128 stands for zero in the data rows.
Each row mixes 2 hidden patterns of the same size, each with a weight. Each row also carries a little noise. Patterns get numbers from 0 up, as they first appear below.
Each row in order, then the numbers of its patterns, largest weight first:
[133 147 151 110 108 112 132 176 126 131 178 128 144 149 138 163  75 136
 133  94 166  87 101 128] 0 1
[103 194 119 146 148 193 110 143 132 115 121 119 112  92 125 137 162  89
 114  73 142 119 115 129] 2 3
[176 121  92  88 133 139 119 134 116 126 224 128 109 154 139 111 115 128
 166 132 105  88 127 135] 1 4
[119 185 144 154 136 105 175 102 159 104 122 152 105  68 123 112 104 177
 105 113 149  98 119 139] 5 6
[145 157 105 149 129 105 165 107 195  59 160 148 103  90 127 146 124 138
 105 119 134 143 121 166] 6 7
[135 166 124 105 105 165 121 114 125  98 173 121 105  79 136 155  97 158
 113 117 117 132 145 146] 6 8
[ 98 145 159 102 124  91 119 115 116 123 148 113 102  67  86 147 112 102
 113  50 137 125 114 216] 9 10
[139 141 131  86 150 122 122 130 121 123 200 108 116  89  92 125 111 137
 128  51 134  48  92 182] 10 1
[180 144 113 104 120 140 113 137  98 130 163 123 159 190 166 133 137 140
 144 215 138 129 170  98] 4 11
[152 160 181 115  87 133 112 185  91 140 196  80 155 192 171 174  94 145
 158 108 167 140 159 128] 8 0
[ 94 131 170 126 125 115 107 148 120 138 136 124 149 107 115 120 129 137
 102  94 109  63 117 139] 10 12
[202 148  99  92 154 133 136 141  87 112 208 147 114 115 145 135 105 156
 163 111 124  48 109 164] 1 11
[ 79 211 162 142  82 161 132 204 131 142 142  76 182 161 189 149 131 111
 122  88 199  91 107 117] 2 0
[170 218 127  76 129 196 129 186 108  75 141  79 174 114 167 155 151 186
 131 131 126 102 176 115] 13 11
[177 113  98 113 131  94 158  82 204  60 165 131 133 116 147 103 131 151
 178  86 147 154 150 145] 14 7
[136  91 144  92 135  99 133 115 111 132 150 112 138  68  60 122 112 188
 113  67 111 102  92 113] 15 10
[137 153 127 110 112 102 132 115 125 123 159 119  92  76 118 138 117 113
 134  65 127 121  95 191] 9 1
[134  88 127 140 100 149  50 115 156 150 195  78 160 215 112 175 128 134
 122 169 136 151 137 121] 16 4
[150  74  86 112 106 138 129  94 204  75 146 171 150 114 161 141  83 126
 119  82 174 102 151 152] 17 14
[127 189 118 123 120 194 131 105 169 113 143 103 165 132 181 106 155 139
 192  76 157 115 149 112] 2 14
[ 87  98 174 118 125 132  70 124 161 129 202  63 147  97  51 153 100 134
  84  43 159  63 107 189] 10 16
[134 161 168 113 101 144 160 146 130 115 130  75 171 104  95 152  72 115
 151 124 236 132 100 161] 18 0
[138 141 117 163 154  81 128 144 156  76 142 146 103 110 112 126 137 110
 141 109 113 159 101 146] 7 3
[204 148 104 106 101 143  95 128  82 148 190 124 149 197 167 121 138 144
 159 234 134 140 184  72] 4 11
[100 197 163 120 119 211 123 156 114 135 164  77 137 171 178 135 156 123
 155  99 121  89 139 129] 2 8
[100 132 155 108 118 107 115 125 120 128 129 133 148 116 120 135 122 126
  99 107  96  78 100 155] 10 12
[148 170 201 152  88  77 115 120  92 134  90 171 207 104 133  72 127 124
  94 204   4  86  40 117] 12 19
[108 151 157 102 145 153 124  97 127 121 115  80 171  67  65 132  91 111
 132 109 190  99  85 190] 18 10
[121 104 141 148 105 151  96 108 187 119 169 106 129 111 101 181 110 151
  68  99 132 115 123 155] 16 6
[136  95 117 121 108 144  89 119 133 154 177 100 162 179 116 157 150 124
 122 167 133 144 156 120] 4 16
[ 98 122 118 132 153 123 171  92 147  71 143  78 166  84  78  99 132 109
 175 147 184 144  62 187] 18 7
[138 157 116 119 151 140 112 105 142 126 122 150 104  46  83 139 106  84
 121 126 181 148 112 160] 3 18
[186 146 127 134 111 105  67  89 114 142 186 130 193 164 128  92 127 108
 132 230  61 169 132  96] 4 19
[ 94 185 160 135  85 157 124 189 130 127 142  94 168 165 170 149 123 121
 139  84 183 106 111  93] 0 2
[107  89 102 129 129 180 114 117 163  99 119 114 154  86 104 117  77  93
 101 133 187  92  95 179] 17 18
[120 180 183 173 167  42 192 110 143  77 166 164 135 101 130 112 146 151
 176 124 130  98  85 150] 5 7
[152 110 151 154 113 123  78  89 155 147 146 116 163 128  91 137 121 127
 105 141 119 131  85 144] 16 19
[164 127 109 100 147 124 108 141 131 115 196 149  87  73 103 129 106  98
 123  82 135  90  97 146] 1 3
[ 82 163 146  67 145 179 115 172 148  82 178  79 137  65 104 153 131 143
  98  37 133  45 131 159] 10 13
[100 131 138 152 125 162 103 144  98 121 155 145 101 134 204 133  99 134
 160 143  36 126 137 154] 20 8
[156 144 128 105  99 153  99 125  85 134 195 103 136 207 160 140 128 135
 169 178 114 133 180 110] 4 8
[113 168 209 138  83 107 130 184 121 145 112 155 184 150 169 135 107 134
  93 172 117  93  87  86] 12 0
[129 204  87 102 105 204 141 154 171  52 150  88  75  33 131 175 131 168
  57 102 127 116 152 129] 6 13
[134 142 168  87 136 188 115  97  89 115 150  40 151 100 110 129  82 135
 190 144 169 123 113 180] 18 8
[147 187 103 145 151 126  98 112 166 114 126 169  48   3  91 134  96 101
  34  96 161 151 140 148] 3 6
[120 194 120 133 111 178 142 122 180  89 127 106 106  92 156 139 131 129
  85 107 138  89 132 140] 6 2
[150 157  85  93 143 154 148 170 129  75 168  94 116  72 144 136 128 145
 139  75 103  53 135 146] 1 13
[141 163  95 109  86 164 128 105 152 118 157 140 115 123 134 147 116 145
  89 146 131 136 144 124] 6 4
[135 182 117 103 159 154  91 164 149 103 126 108  64  54 107 164 129  91
  97  98 141 159 165 121] 3 13
[111 145 157  88 120  65 109 108 133 106 141 120  95  50  97 135 110  88
 108  45 150 135  84 216] 9 10
[142 163 201 103  76 134  98 175  58 144 114 132 167 139 197 133 152 141
 131 183  17  67 122 121] 12 8
[218 145 130  91 160 116 133 118  61 106 153 137 176 116 140 129 122 216
 144 183 137 116 142  76] 11 15
[ 77 168 112 135 127 201 125 156 164  94 124 109 132 132 196 144 137  83
 110  86 135  54  93 143] 2 17
[ 65 133 129 160 124 144 127 149 141 126 136 171 112  92 157 122  93 108
 125 110  89  84 117 168] 20 10
[125 100 101 135 148 158 122 111 161  81 125 125 148  89 129 129  79  93
  92 131 192  90  88 182] 17 18
[ 99 118 143 147 166  57 144 125 184  56 217 120 127 140 113 110 142 117
 131  58 123 108  79 213] 7 10
[150 132 123 113 132 107 130 158  98 129 162 156 108 106 154 116 115 121
 136 117  76  44  85 156] 1 12
[126 170 148 141 143  94 184 101 145  92 121 161 104  42 128 126 125 182
 106 125 145 103 108 132] 5 6
[102 145 127 124 149  90 136 110 155 111 188 119 131 116 101 132 137 119
 119  65 141 103  90 173] 10 7
[142 150 167 100  91 133  94 170  78 142 153 105 140 155 174 130 136 145
 137 149  62 103 157 136] 8 12
[109 135  93 148 110 154 112 130 118 131 154 144 127 186 166 115 135 120
 151 220  83 146 164 108] 4 20
[167 140 104  92 104 130 159  86 213  88 147 150 121  83 148 128  82 155
 141  90 164 145 183 145] 14 6
[210 151 123  90 131 128 100 134  75 139 162 122 172 179 178 120 143 172
 156 228 138 123 149 104] 11 4
[150  88 129 139 116  66 165 106 113  99 131 139 142 119 110 104 138 185
 144 124  77 149  76  99] 15 7
[107 171 142 134 150 134 105 126 157 131 139 117  91  71 109 128 144  82
  92  89 159 150 126 118] 3 2
[113 219  93 102 118 220 139 166 179  38 143  81 101  31 131 175 132 165
  74  88 127 118 182 120] 13 6
[133 192 163 154 145  90 154  93 111 119 134 168 151 135 144 103 154 179
 159 177 149 109 140 110] 5 4
[170 135 111  92 105 164 142  88 210  81 138 164 130  75 144 120  83 174
 147  80 148 153 179 143] 14 6
[178 120 140 143 123 105  87  62 108 153 162 132 202 140 122  70 137 110
 138 220  48 169  97 108] 19 4
[125 121 121 120  97  94 125 110 170  97 125 136 107  77 122 128 101  59
  90  71 154 128  83 209] 9 17
[146 141 148  78  99 164  97 136  85 135 212  77 119 213 172 144 134 133
 169 161 104 149 175 119] 8 4
[130 148 122 119  94 121  85 136  98 140 139 138 169 178 166 121 146 130
 133 218  91 121 151  69] 4 12
[139 124 137 132 114  48 145 112 147  85 159 114 113  89 128 155 145  88
 143  78 125 164  72 217] 9 7
[146 166 113 101  99 162 125 114 173 103 138 124 164 128 183 109 134 154
 182  72 167 126 163 123] 14 2
[165 164 138 149 106 141 164  90 154  92 126 152 153  46 120 119  94 153
  38 122  89 124 111 158] 6 19
[194 180 116 124 175 120  86 142 109 136 151 160  95  52 123 149 118 115
  91 131 173 139 161 122] 3 11
[139 172 152 143 161  95 181 117 101 108 172 155 124  72 126 101  99 152
 171  94 135  65  93 139] 5 1
[181 127 135 112 155 107 131 129 106 124 198 145 117  69 106  98  99 113
 137 102  97  83  62 169] 1 19
[115 141 170 119 126 106 103 113 136 129 150 111 156  95  80 114 101 114
 109  91 112  86  85 166] 10 19
[220 169 141 116 145 115 129 109  87 130 153 139 197 130 140  97 133 148
 122 203 119 115  91 130] 11 19
[103 213 161 145 153 118 181 135 130 103 132 107 139  66 120 137 129 180
 165  91 142  85 152 126] 5 13
[133  76 123 170 123  83 129  90 187  95 201 101 147 194 114 175 143 125
 146 118 114 158  75 201] 7 16
[153 153 138 127 129 139  97 132 119 139 175 118  76  80 104 145 121 109
 109 101 133 145 164 147] 3 8
[146  98 125 122 120 127 106  91 186 112 163 101 136 125 124 148 116 157
 158  92 166 157 154 139] 14 16
[116 102 167 158  95 130  79 158 184 158 192  66 179 179 119 190  84 135
  93  87 188 135 108 143] 16 0
[137 156 157 130 124  96  86 125 118 134 114 174  93  43 106 113 131  89
  69 145 112 125 118 114] 3 12
[127 139 128  63 168 130 116 148 143 111 249 127 104  57  82 124  86 127
 115   0 130  10  88 204] 1 10
[109 160 119 115 112 164 117 180 122 101 123 111 142  98 155 157 147 140
 124 125  81 111 138 106] 13 12
[136 141 115 128 143 156 148 120 125 111 145  95 127  75  85 119  99 120
 161 119 175 101  92 187] 18 1
[146 135 123 167 128  55 150 104 162  67 183 138 162 141 126  94 150 122
 158 136  70 158  59 180] 7 19
[191 149 109 104 153 140 134 144  98 101 202 141 126 132 147 135 106 161
 139 119 135  50 106 163] 1 11
[150 155 167 107  77 114 106 112  96 131 155 105 105  89 136 158 114 127
 154  70  95 135 145 205] 9 8
[142 155 129 101 122 154 110  93 110 130 158  74 168 156 110 107 115 128
 161 193 170 151 146 134] 4 18
[169 131 134  89 132 152 112 133  88 124 201  95  93 126 148 143 111 148
 159  98  97  74 145 163] 8 1
[151 161 145 109 104 174 137 138 148 103 173 113  92  94 148 165 100 174
 100 109 110 116 160 163] 6 8
[124 192 129  64 106 207 109 201 107  86 165  59 125 135 169 153 159 157
 147  82 103 116 194 141] 13 8
[141 163 182 109  90 135 110 173 104 133 184  94 137 170 149 136 104 144
 150 107 150 123 163 138] 8 0
[130 194 171 151 162  89 146 109 117 110 129 155 111  43 122 102 109 137
 141 129 168 112 116 132] 5 3
[139 174 137  83 115 193 119 189 109  85 166  57 121 114 142 153 133 153
 155  88 120 131 170 145] 13 8
[119  95 171 157 145 115 119 101 151 132 146  99 155 126  97 149 128 160
 140 115 151 129 109 146] 16 5
[136  97  91 139 142 152  88 124 179  93 144 156  92  62 121 154  86  65
  54 101 166 124 116 151] 17 3
[131 160 125 143 150 138 105 111 139 133 119 124  91  32  73 130 105  70
 106 113 186 167 113 149] 3 18
[157  98 107 116 104 119 114 102  76 135 159 125 159 158 126 101 138 183
 169 182  88 146 132  57] 4 15
[121 157 143 153 104  66 155 144 131  99 134 164 164 135 168 119 175 131
 127 163  36  99  74 143] 12 7
[125 124 108 137 133 137  89 130 152 110 149 160  84  62 100 147 108  66
  71  89 170 128 117 151] 3 17
[225 172 120 111 155 126 108 134  88 135 162 151 140 105 133 127 136 148
 112 155 181 120 129 121] 11 3
[141 159 172 143 121  80 123 168 149 133 153 141  96  72  90 162  97  83
  81 107 222 160 138 106] 3 0
[133 183 115 110  98 134 148 101 170  86 136 145  74  29 124 169 100 124
  64  73 159 146 128 189] 6 9
[134 170 151 123 102 130 151 147 143 114 135  64 176 105  91 136  75 127
 145 132 245 121  82 138] 18 0
[ 96 155 127 102 127 151 111 166 125  96 172  80 128  82 111 144 132 136
 104  50 136  85 123 151] 10 13
[151  88 153 136 118 135 102 118 125 138 167  89 156 143 130 155 132 148
 102 121 158 116 119 151] 16 11
[125 192 195 184 158  65 162  86 111 113 139 161 167  77 109  71 106 160
 132 163 101 106  67 135] 5 19
[136 173 138 103 124  82 104 107 133 109 126 139  60  28  90 156 111  83
  73  68 160 183 103 196] 9 3
[138 166  91 132 107 126 169 100 177  54 158 140  83  86 142 146 124 167
  87 116 127 121 104 150] 6 7
[141 145 132 155 144 155 139 157  85  96 118 176 136 129 208 132 114 160
 139 181  79 104 127 144] 20 11
[146 133 164 138 139 108 110  92 139 134 180 120 170  74  86  91  88 119
  82  79  88 103  68 152] 19 10
[ 94 196 161 153  99 173 130 198 143 125 136  92 160 156 174 148 130 117
 140  86 193 101 104  82] 2 0
[ 89 117 101 187 152  93 154 131 146  56 162 145 108 155 169 123 155 106
 163 148  75 157  91 177] 7 20
[108 121 104 147 153 126 145 119 167 103 134 152 142  90 153 136  85 125
  90 115 155  72 109 151] 17 5
[139 130 129  88 128 163 142  56 169  76  96  90 157  54  88  99  86 145
 183 122 227 142 131 187] 18 14
[158 136 146 126 103 102 140 137 108  88 222  99 116 184 175 128 144 165
 210 114  96 126 138 176] 8 7
[149 154 118  97 113 153 126 108 163 107 149 112 150 125 171  94 140 139
 191  63 153 138 168 131] 14 2
[134  68 130 130 101 135  52 101 147 156 202  84 144 189 110 157 135 134
 127 148 144 141 145 125] 16 4
[138 119 145 151 110  63 166 150 167  87 172 140 131 179 139 130 131 124
 150 113 155 161  73 154] 7 0
[139 148 171 103  80 137 132 154 107 134 180  84 150 172 145 153 105 136
 154 121 144 123 158 122] 8 0
[106 128 109 171 133 149 119 144 120 116 118 168  79  57 137 124 113 108
 128 117  80 138 126 156] 20 3
[146 100 103 120 121  94 111  89  96 142 153 124 162 138 122 112 134 181
 151 167  85 169 122  40] 15 4
[ 78 179 213 144 158  78 178 116 124  95 152 141 131  63 101 116 114 173
 130  74 163  31  96 174] 5 10
[147 159 131 120 108 155 136 121 130  92 167 126  95  98 147 165  96 145
 104 106 129 110 175 155] 6 8
[130 171 122 118 113 191 159  89 169  91  98  94 151   8  74 152  67 133
  95 136 227 128  96 183] 18 6
[187 126 139  75 102 133 129 114 143  95 177 129 143 131 159 122 116 166
 211  71 146 149 202 141] 14 8
[ 83  79 160 127 138 135  65 112 187 143 197  69 149 121  58 181  96 129
  84  54 146 102 103 189] 16 10
[167 138 107 118 149 119 122 130 118 134 189 143  68  71 107 138 129  97
 129  83 132 111 100 159] 1 3
[107 134 180 118 132 107 147 165 149 132 168 104 161 121 102 135 101 129
  99  84 172  90 115 135] 10 0
[170 129 148 136 158  91 118 109 132 113 194 145 136  63  89  80  95 129
 121 115  69  92  65 179] 19 1
[113 188 130  83 143 181  88 183 132  91 155  60 126  93 115 151 138 137
 109  51 139  79 142 141] 13 10
[158 142 131 139 121  95 164 135 144  87 210 100 113 188 159 160 155 133
 184 113  88 136 118 184] 7 8
[130  96 130 117 146 145 160  87 100 109 113  91 169  57  68 131  94 174
 149 146 162 122  87 126] 18 15
[122 163 141 117  87 129 158 170 155 105 162 131 141 129 148 155  72 146
 100 114 200 105 125 129] 0 6
[113 130 148 143 138  78 153 126 136 101 138 152 131 145 150 126 167 116
 131 169  83 123  82 143] 7 12
[ 67 149 126 141 130 151 103 149 125 109 140 149 116  83 154 141  81 110
 126 103  75  76 110 175] 20 10
[137 161 146 119 126  73 106  87 131 103 128 123  55  12  92 154 108  62
  82  60 160 186 118 205] 9 3
[117  75 133 149 126 112 103 111 181 117 182  78 154 163 101 155 135 130
 127 120 133 144  94 175] 16 7
[196 125  95 108 133 165 123 141 117  93 149 152 166 150 165 142  99 154
  91 148 169  80 119 143] 11 17
[ 78 208 129 116 122 213 130 164 139 108 113  62 136 137 167 161 170 115
 137  89 134  94 143 106] 2 13
[114  82  91 151 134  89 159 115 186  28 164 156 123 143 140 136 136  87
 121 103 128 128  65 188] 7 17
[163 146 111 140 142 158 116 157  74  98 135 159 149 154 200 134 131 158
 151 189 104 106 133 145] 11 20
[133 162 130 142 165 159 107 126 132 122 112 128 106  48  68 125  96  71
 121 124 185 150 105 154] 3 18
[ 90 137 139 143 117 181 115 159 103 123 140 152  89 130 202 123  96 130
 181 151  38 115 158 185] 20 8
[ 91 211 128 148 153 182  83 155 144 129 127 113 104  86 152 130 148  61
 132  74 153 118 123 128] 2 3
[178 157 154  91 106 149 106 143  70 127 183  95 161 162 166 155 115 170
 141 151 133 118 163 129] 8 11
[172 140 166  73 102 158 106 150  84 126 242 116  88 138 153 127 110 160
 195  82 101  74 160 179] 8 1
[145 129 146 115  86 123  89 142 102 153 111 152 171 173 160 110 158 118
 133 217  58 108 118  81] 12 4
[105 107 161 154  85 120 100 144 134 139 124 122 183 133 138 141 129 131
  95 168  66  92  86 131] 12 16
[168 161 159 101 126 160  72 138  93 128 204  98  72 107 127 146 106 119
 151  98 136 143 181 163] 8 3
[183 138 125  82  97  74 135  67 182  85 129 128 104  51 153 125 105 123
 165  28 167 189 157 208] 14 9
[114 163 158 122 109 146 151 130 133 102 123  72 178 107  96 133  65 131
 150 143 228 120  98 164] 18 0
[126 167 150 132 121  91  98 159 137 138 152 147  97  71 108 157 101  78
  87  98 194 158 143 113] 3 0
[155 159 104  90 123 172 115 142 161  62 150  83 134  86 149 141 136 151
 159  66 136 141 181 125] 13 14
[152 168 128  95 107 175 141 131 150  99 188 127  76  63 136 162 103 165
  84 118 131 118 160 181] 6 8
[109 203 137 129 144 177 128 151 122 127 169 123 115 114 149 129 142 116
 153  72 113  63 102 156] 2 1
[164 132 134  80 106 133 128 104 145 104 166 112 136 142 160 103 105 188
 178  90 133 148 197 145] 14 8
[146 148 155 124  88 109 144 148 169 114 157 131 177 142 157 169  85 151
 154 100 206 146 163 102] 0 14
[158 161 118 104  94  98 103 108 135 131 167 127 109 135 127 144 155 108
 139 148 117 161 156 133] 4 9
[146 100  74 123 105 150 111 120 142 129 171 124 144 179 145 143 126  96
 109 192 133 110 150 113] 4 17
[155 130 167 132 132 105 110 113 135 126 159 130 159  58  83  91 114 119
 100 131  98  99  73 169] 19 10
[132 173 114 120 124 161 125 100 186  89 121 171  42   0  80 170  95 128
  32  84 151 141 141 153] 6 3
[151 161  87  90 151 179 142 180 137  79 213  86  67  85 128 146 113 142
 156  53 104  66 126 171] 1 13
[173 140 105  97 106 158 152  89 207  60 163 158 110  56 138 134  99 166
 105  84 157 139 171 133] 6 14
[126  66 126 137 130 103 117  95 121 123 149 105 145 115  77 147 111 188
 117 136 102 150  95 108] 15 16
[ 91 137 162  99 112 120 100 147 135 146 152 124 156  92 102 126 119 116
  76 105  96  48 102 149] 10 12
[151 149 185 138 105  94 125 143 140 134 155 128 199 114 114  93 107 122
 106 139 108 125  86 122] 19 0
[169 118 101  83 107 123  95 116 154 135 164 126 151 177 153 134 139 144
 177 160 144 169 202  88] 4 14
[125 125 103 133 108 159 124 104 197 111 168  99 116  91 103 165  96 147
  69 117 141 122 126 172] 6 16
[107 124 151  90 164 145 121 139 117 122 202 120 119  71  98 127 112 113
 112  38 130  48 103 198] 10 1
[ 95  86  94 125 129 176 134 110 175  62 113 116 135 102 111 135  63  85
  87 127 195  86  77 188] 17 18
[111  96 159 166 140 109 108 104 162 135 172  89 153 126  83 158 116 164
 122  91 156  96 110 159] 16 5
[155 122  95 134 163  81 159 116 137  71 229 122  81 118 121 139 123 130
 178  82  96  85  59 191] 1 7
[123  43 145 141 126 107 104 100 141 125 153  83 146 130  78 150 116 171
 117 125 119 146 105 135] 16 15
[156 142 111 125 130 130  75 124 125 138 172 137  90 108 118 132 150  77
  98 159 165 169 168  99] 3 4
[112  66 142 177 120  97  97  91 192  98 200  85 144 170  96 176 138 116
 126  99 122 148  81 181] 16 7
[131 118 155 124 106  78 153 149  94 135 142 119 152 137 106 146  89 184
 128 110 132 138 100  72] 15 0
[152 145 183 133 131 126 118 120  93 112 175 119 119 135 150 132 131 155
 176 129 144 109 151 144] 8 5
[ 79  81  75 164 118 175 113 148 171  79 122 185 125 103 184 130  64  91
  68 125  98  66  84 181] 17 20
[126 206  98 126 149 164  81 164 155  96 145 114  77  36 104 144 155  90
 100  75 161 155 150 125] 3 13
[ 84 164 156 152 101 142 112 163  94 133  75 165 146 105 186 119 123 133
 118 174  39  85  97 113] 12 20
[116 164 108 140 136 136 144 168 160  58 150 110 112 125 134 143 178 143
 134  90 115 146 126 150] 13 7
[126 163 200 159 159  50 190  93 101 112 119 164 154  48 120 100 122 196
 153 108 119 119  93 103] 5 15
[113 161 164 161 152  40 197 104  98 125 119 163 161  60 112 110 123 224
 139 120 113 102  95  95] 5 15
[128 125 127  80 157 116 103 144 130 112 233 103  85  37  82 120  89 112
 126  13 131  12  94 214] 10 1
[140 118 115 122 149  83 123 106 110 132 118 148  71  33  68 116 117 116
  86 101 139 168 105 101] 3 15
[127 187 195 134 140 107 164 126  92  98 171 106 126 121 145 113 117 179
 178 123 122  93 151 143] 5 8
[113 146 114 166 155 128  99 129 142 110 103 165  72  45 124 141 100  83
 120 109 110 164 130 143] 3 20
[156  83 108 120 149  36 178  82 108  86 149 142 149 124 105 115 132 197
 159 116  75 159  38 108] 15 7
[134 167 157 143 133  93 103 165 129 139 171 140 111  87 115 149 108  91
  86  86 203 160 128 107] 3 0
[118 112 155 128  95 131 123 160 130 107  92 176 164 115 159 129 125 119
  70 178  77  64  87 125] 12 17
[103 134 153 109 138  83 141 129 138  96 182 118 122 121 108 128 117 122
 117  76 139  85  98 173] 10 7
[149 153 137  93 103 173 127 121 138  97 158  98  95  79 150 152 116 170
  87 110 129 136 168 153] 6 8
[123 110 124 113 118 137 128 130 160  85 121 129 121  96 148 148  93  78
  84  89 138 121  87 199] 17 9
[ 41 137 143 157 123 141 108 139 122 113 144 164 102  68 146 116  91 105
 129  82  50  71 105 190] 20 10
[208 146 102  89 127 125 145 109 140  99 144 132 166 134 161 104 121 172
 173 131 173 128 172 131] 14 11
[137  76 124 119 133 153  88 137 144 125 205  86 127 128 105 185 106 141
 135  97 127 101 106 189] 16 1
[108 161 126  93 124 178  97 170 145  89 161  71 124  89 121 147 142 122
 100  46 129 106 152 153] 13 10
[224 196 145  68 131  93 126 119  64 102 136 126 148 129 149 156 125 164
 128 148 154 127 120 185] 11 9
[163 163 108  83 129 177 126 169 118  88 139  92 127 119 157 153 150 158
 131 130 131 110 162 120] 13 11
[207 150 120  95 127 151 116 129  76 130 169 120 158 193 165 127 134 156
 140 218 157 133 171  99] 11 4
[147 157 148 118 172 109 177 136 133 113 196 140  91  63 137 102  97 155
 175  76 127  37  87 181] 1 5
[115 128 121 144 111  83 151 129 149  94 142 149 138 142 150 105 181 117
 146 134  84 130  71 154] 7 12
[113 212 153 154 138  99 194 117 176  71 131 178 122  22 145 114  91 194
  91 113 155  85 127 147] 5 6
[122 129 102 162 147  54 132 115 149  66 167 144  73 106  91 143 171  80
 124  97 129 175 101 169] 7 3
[153 113 143  95 142 122 113 108 164 108 170 120 130  61 109 110 111 159
 120  30 151 107 131 171] 10 14
[129 127 123 158 120  76 161 135 120  85 147 154 152 146 151 119 149 121
 141 138  86 112  74 143] 7 12
[133 138 141 137 140  89 153 134 139  89 204 112 131 165 148 135 152 138
 184 130  96 134 116 167] 7 8
[159 157 150 125 164 101 170 137 129 127 183 151 102  78 124 105 108 170
 151  79 128  54 104 171] 1 5
[148 144 209  87  70 150  99 162  65 131 152  95 144 144 165 136 133 151
 152 169  52  81 158 122] 8 12
[120  83  76 115 141 164 114 143 169  76 189 137  94  91 134 148  70  79
  81  77 132  50  84 169] 17 1
[101 113 178 135 108 122 112 148 165 127 156 106 167 171 110 175  78 127
 109 126 184 136 115 142] 16 0
[ 98 228 168 134  93 130 117 124 136 134 111  69 121  89 162 147 163  75
 130  54 144 117  84 191] 2 9
[143  76 155 162 125 100  70  88 152 143 169  96 196 126  84 144 111 131
  96 125 112 138  76 171] 16 19
[133 144 131 154 154  80 109 109 165 105 160 139  65  64  81 134 139  83
 127  99 151 168  99 152] 3 7
[123  94  90 153 131  96 161 125 177  45 164 149 126 147 145 134 118  95
 124 104 134 106  64 181] 7 17
[133 126 148 120 134 117 128 130 110  95 196  93 112 167 153 135 149 150
 174 113  99 136 120 157] 8 7
[ 91 148 159 160  79 123 132 191 117 116 149 138 148 144 190 136  73 124
 127 128 160 130 116 118] 0 20
[130  70 110 122 136 110 138 106 106 112 128 149 173  91 121 129  98 168
  95 108 112 125  95  94] 15 17
[140 165 122 113 162 118 164 126 117 103 176 139 102  97 134 110 101 138
 161 103 138  61 100 158] 1 5
[143 164 133  95  89  87  98 108 130 113 139 110  94 125 134 140 115  93
 129 126 124 177 132 167] 9 4
[128 129 144 110 136 119 113 133 114 113 187 118 128 104 101 137 106 127
 114  61 138  63 100 176] 10 1
[108 126 114 157 139 136 110 141 110 102 155 170  99 122 168 109  90 131
 136 115  68  99 112 169] 20 1
[114 179 114 111 106 176  96 134 114 150 179 100 144 192 182 130 166 116
 171 161 115 135 166  84] 4 2
[104 151 144 110 159 108  96 125 143 140 165 148  71  20  73 126 114  74
  84  64 159 110 123 161] 3 10
[104 168 128  92 128 152 130 123 169 111 180 121 106  16  92 154  97 152
  45  57 157  62 118 155] 10 6
[111 102 117 140  99 146 144 189 188  83 157 145 160 129 153 149  59  89
  60  91 215  77  92 151] 17 0
[109 120  90 160 144 153 137 161 127  98 156 181  82  90 174 134  86 138
 179 119  46  76 114 169] 20 1
[125 125  87 126 117 193 143 128 203  26 123 166 104  45 140 165  57 118
  14 101 161  87 119 165] 6 17
[115 113 147 105 127 108 133 118  88 131 147 132 140  91  89 123 100 167
 122  86 110  94  88 118] 15 10
[132 152 115 165 158  69 122 107 154  94 165 149  64  67  99 123 148  82
 127  98 150 171 103 154] 3 7
[159 129 131  91  91  92 130 134 179 118 160 123 154 131 146 123  93 148
 171  90 196 149 165 122] 14 0
[145 135 135 128 115  51 155  97 161  73 173 137 118 127 117 136 143  95
 137  79 122 174  78 208] 7 9
[134 139 143 117 122  81 150 120 124  81 204 118 109 184 136 140 144 143
 178 131  96 146 107 189] 7 8
[145 171 134 109 165  88 171 116 115  89 200 157  91  82 132 104 102 156
 160  80 125  40  94 174] 1 5
[ 99 143 192 102 101 117 101 150 118 136 111 141 161 107 127 117 128 141
  81 114  93  46 105 139] 12 10
[109 185 170 169 173  84 145  94 136 133 127 155  93  55 112 132 125 122
 113 105 170 113 123 136] 5 3
[142  99  77 102 147 137 136 135 157  75 207 145 100  65 136 130  72  90
 117  68 122  34  95 188] 1 17
[ 90 162 138 122 138 135 135 129 109 116 127 105 143 126 168 125 141 137
 142 103  98 103 103  83] 2 15
[120 163 161 166 155  92 148 127 133 112 123 177  94  44 110 117 114 139
 122 114 178 125 131 126] 5 3
[115 183 177 111  74  80 109 140 107 117  86 153 145  78 145 132 128 123
  90 140  41 111  79 162] 12 9
[134 179 152 104 121  64  91  97 127 127 118 146  45   0  93 168 109  55
  86  43 148 193 116 215] 9 3
[101 133 152 113 151 126  90 137 145 133 169 122 100  75  62 140 123  93
  51  58 179  87 115 160] 10 3
[146  90 134 128 139  65 162  91 125  95 152 130 146 110 103 111 143 189
 162 129  90 167  69 110] 15 7
[ 85 141 141 156  88 134 123 149  98 130  73 175 137 101 192 117 135 126
 133 204  32  92  99 122] 12 20
[151 175 152  85 103 191 127 121 113 104 196  99  82 109 144 165 100 177
 106 109 120 117 180 167] 8 6
[135 169 159 150 159  96 125 118 139 121 132 170  79  50  96 113 119 108
 121 104 155 128 124 130] 3 5
[203 116 100  81 127 115 128 104 165 103 179 168 129  98 136 102  93 152
 193  57 146 113 154 182] 14 1
[159 101 102 124 126  70 172  90 205  52 181 146 138 151 148 108 141 155
 192  90 127 165 113 164] 7 14
[128 148 132 137 143 138 110 114 125 121 113 119 112  43  75 122 115  76
 118 120 181 162 131 144] 3 18
[109  77 159 122 110 113  62 106 184 132 156  67 122 121  83 198 116 118
 111  72 132 157  90 198] 16 9
[137 139 124 193 130 114 115 102 131 104 125 161 149  89 154  89 103 119
 126 168  40 134  80 153] 19 20
[ 89 159 200 121 155  93 138 122 135 118 165 135 134  62  97 133 108 153
 117  54 170  40  79 173] 10 5
[154 155 161 107  67 103 129 154 166 133 169 116 177 145 167 144  95 165
 150  83 219 152 149 104] 0 14
[120 176 161 107 101  95 130 127 109 121  96 150 149  95 156 127 141 110
 117 135  63 133 114 161] 12 9
[107  98 118 120  94 139 111 136 172  78 129 146 119  74 135 154  94  78
  78  84 141 102  84 194] 17 9
[147 162 101 115 120 134  56 120 122 138 158 129  94 125 115 146 142 106
 116 162 153 174 181  85] 4 3
[128 168 161 122 120 112 129 163 133 123 158 140 137 126 123 156  83 102
  97 115 199 153 111 108] 0 3
[105  42 108 140 127 151  68 119 186  97 171  94 154 150 107 180 104 119
  59  92 164  99 101 184] 16 17
[121  84 131 139  96 146  69  94 148 161 211  77 165 183 114 171 141 124
 130 160 132 142 155 131] 16 4
